One turn moves every row onto another: examples first, then more rows asked
Fod: -21,23,17,-13,25,42,25,21,7,-8,4,14,-35
selis: -8,7,6,20,19,-22,15,-40,-38,5,-2,-20,-31
feku: -26,22,24,-6,37,27,30,17,-6,-1,23,15,-25
rapot: -9,-10,-8,11,14,31,1,19,36,-12,9,11,41
pav: -11,-1,-10,3,7,-10,5,-34,-35,5,-5,-26,-41
guged: 40,-9,31,2,18,-38,3,-9,22,-10,6,24,-8
Getun: 51,-16,15,4,27,-28,10,-10,22,-7,7,19,-20
bol: 38,0,18,-9,4,-35,-1,12,9,-11,-9,21,-16
fakuv: -14,-13,11,31,-40,24,16,-25,-19,-18,-7,-21,8
ganub: -14,-6,2,16,22,-8,10,-55,-28,7,5,-24,-29
bev: -5,-5,15,25,29,0,16,-51,-25,11,-15,-20,-34
dozi: -31,1,-6,35,4,35,11,-29,3,-8,-21,-20,23
boko: -17,8,14,46,-11,31,17,-36,-5,-5,-10,-42,-2
gotod: -20,-6,27,7,3,39,3,31,28,-1,26,-3,25
beg: -21,-19,5,2,-24,43,13,21,3,-18,30,2,17
redib: 30,-18,-6,18,-41,7,24,-7,20,-36,17,2,5
nulav: -20,-1,33,-8,48,39,21,13,6,9,13,18,-16
Reked: 39,6,19,-2,18,-39,16,9,12,-14,12,27,-15
Puros: -23,17,31,-5,38,41,27,5,17,-5,17,21,-25
vuzu: 21,-14,-30,31,-2,-5,3,-29,30,-22,-6,-9,23
fide: 41,-18,-12,23,-14,-15,8,-13,35,-18,25,-18,5

selis turns into feku
fide turns into boko
Getun turns into bev
Now these:
fakuv turns into beg
ganub turns into Puros
bol turns into pav
dozi turns into rapot

One turn moves every row onto another: examples first, then more rows asked
teneg: 12,12,21,-4,11,-4,-11,14,25,-12,47,-13,18,-50,-6,-2,2,-1,-11,-42
gem: 34,-35,-1,-15,-11,17,-8,1,-28,-2,-19,3,13,4,3,-3,35,5,43,20
vos: -6,39,30,36,7,-4,7,8,48,-25,35,8,0,-10,-5,-7,0,-13,-8,-26
vunu: -33,20,10,-8,38,-14,-24,6,42,-13,-5,9,2,-13,-16,8,1,12,-29,1
bap: 5,30,24,41,4,11,25,11,43,-33,34,-11,-6,-11,2,-9,2,-17,-19,-26
Tamu: -25,14,-1,22,-6,17,34,2,-17,18,8,-25,-9,-16,-20,8,-14,-60,-10,-9
vav: 15,11,-12,2,-17,-8,-13,-8,-16,10,-25,-1,-28,41,-2,21,18,3,28,45
pigo: -25,18,7,-3,46,-9,-14,-3,46,-26,-5,2,4,-1,-15,0,-1,2,-36,-14
zovon: -42,12,-11,4,16,7,14,-12,-13,21,-14,-19,-8,-8,-29,14,-18,-50,-20,0
Zer: 9,10,36,-4,18,-4,-5,19,15,-16,41,7,15,-51,-2,-11,1,-4,-8,-38
sel: 22,-30,3,-35,-25,9,-7,-6,-28,7,-1,18,-1,1,0,17,24,10,37,33
Zufum: -1,38,14,35,1,-7,-1,2,56,-21,39,-11,4,-12,-8,1,1,-10,-12,-29
kivek: 34,-16,2,23,-32,22,13,-1,-8,-9,-12,1,0,25,6,-1,35,-9,47,27
gufak: 10,0,32,-11,14,1,-6,31,6,-11,32,0,11,-63,1,-4,5,7,-11,-25
repa: -35,16,-1,26,-3,11,30,-5,-10,18,7,-18,-12,-19,-23,14,-22,-57,-4,-5
dufat: 26,4,19,-7,22,0,-14,14,16,-9,41,-1,7,-57,-12,0,-2,8,-23,-29
nibir: 24,-23,14,-29,-5,24,0,17,-43,15,-8,-1,4,16,-2,14,35,0,36,20
dar: -23,24,18,-10,41,-17,-25,1,41,-16,10,17,10,-14,-15,-3,-3,5,-25,-20
moz: -20,-2,-4,-7,11,13,16,3,-34,26,1,-22,1,-36,-24,9,-15,-48,-14,-13
fer: 12,-17,-12,-1,-5,8,-10,-13,-1,-6,-38,7,4,39,-4,5,33,1,32,38
Gosa: -9,27,1,0,36,-13,-27,-3,46,-11,11,6,-1,-10,-23,7,-5,13,-38,-6
Vegot: 31,-9,-21,-16,-22,-5,12,-15,-13,0,-26,8,8,40,16,14,8,4,25,26
donun: 43,-17,-12,-23,-25,-1,15,-8,-25,1,-18,7,11,24,19,13,10,7,33,19
bili: -44,4,-8,0,18,4,15,-12,-15,22,-8,-13,-7,-20,-30,18,-21,-45,-13,-4
futid: 23,-2,14,12,-23,29,20,13,-21,7,0,-4,-11,39,4,13,34,-18,43,26
Keve: 15,-7,25,-18,32,7,-2,16,7,-21,28,-8,14,-52,-2,-10,4,1,-20,-37
ser: 42,3,0,14,-39,3,7,9,-29,9,3,-8,-26,18,6,13,21,-7,43,30
mir: 28,-10,7,5,-51,18,17,-3,-13,-1,11,14,-13,18,8,15,26,-4,40,38
Zimon: 34,-14,-6,-26,-12,-5,-16,3,-42,16,-15,-3,-16,5,0,16,21,9,35,29
Kigev: 1,-8,-5,-11,-26,6,-5,-17,0,2,-16,22,-14,38,-4,23,21,7,28,49
mori: -17,21,8,-10,33,-17,-31,-6,46,-12,15,-4,16,-19,-16,6,1,6,-26,-24
bidev: -25,-5,1,0,4,11,22,-1,-30,22,10,-19,-3,-42,-22,10,-18,-47,-4,-16
zutef: 2,-3,3,-11,2,16,-5,1,-16,13,-28,5,-8,52,-9,21,33,-2,29,37
Pip: 42,-6,-14,-4,-33,1,23,-9,-15,-2,-13,5,6,33,21,12,10,1,33,23
sul: -7,38,28,47,-11,3,19,20,47,-23,31,-1,-8,-15,-1,0,4,-12,-13,-9
vona: 15,33,15,42,-2,2,7,12,47,-19,43,-6,-9,-18,-9,1,-3,-4,-21,-16

zovon turns into Tamu
vos turns into Zer
Now these:
donun turns into Vegot
Gosa turns into vona
zutef turns into futid
Keve turns into pigo
gem turns into fer
mir turns into sel
Zufum turns into teneg
gufak turns into vunu
repa turns into bidev
Zimon turns into vav

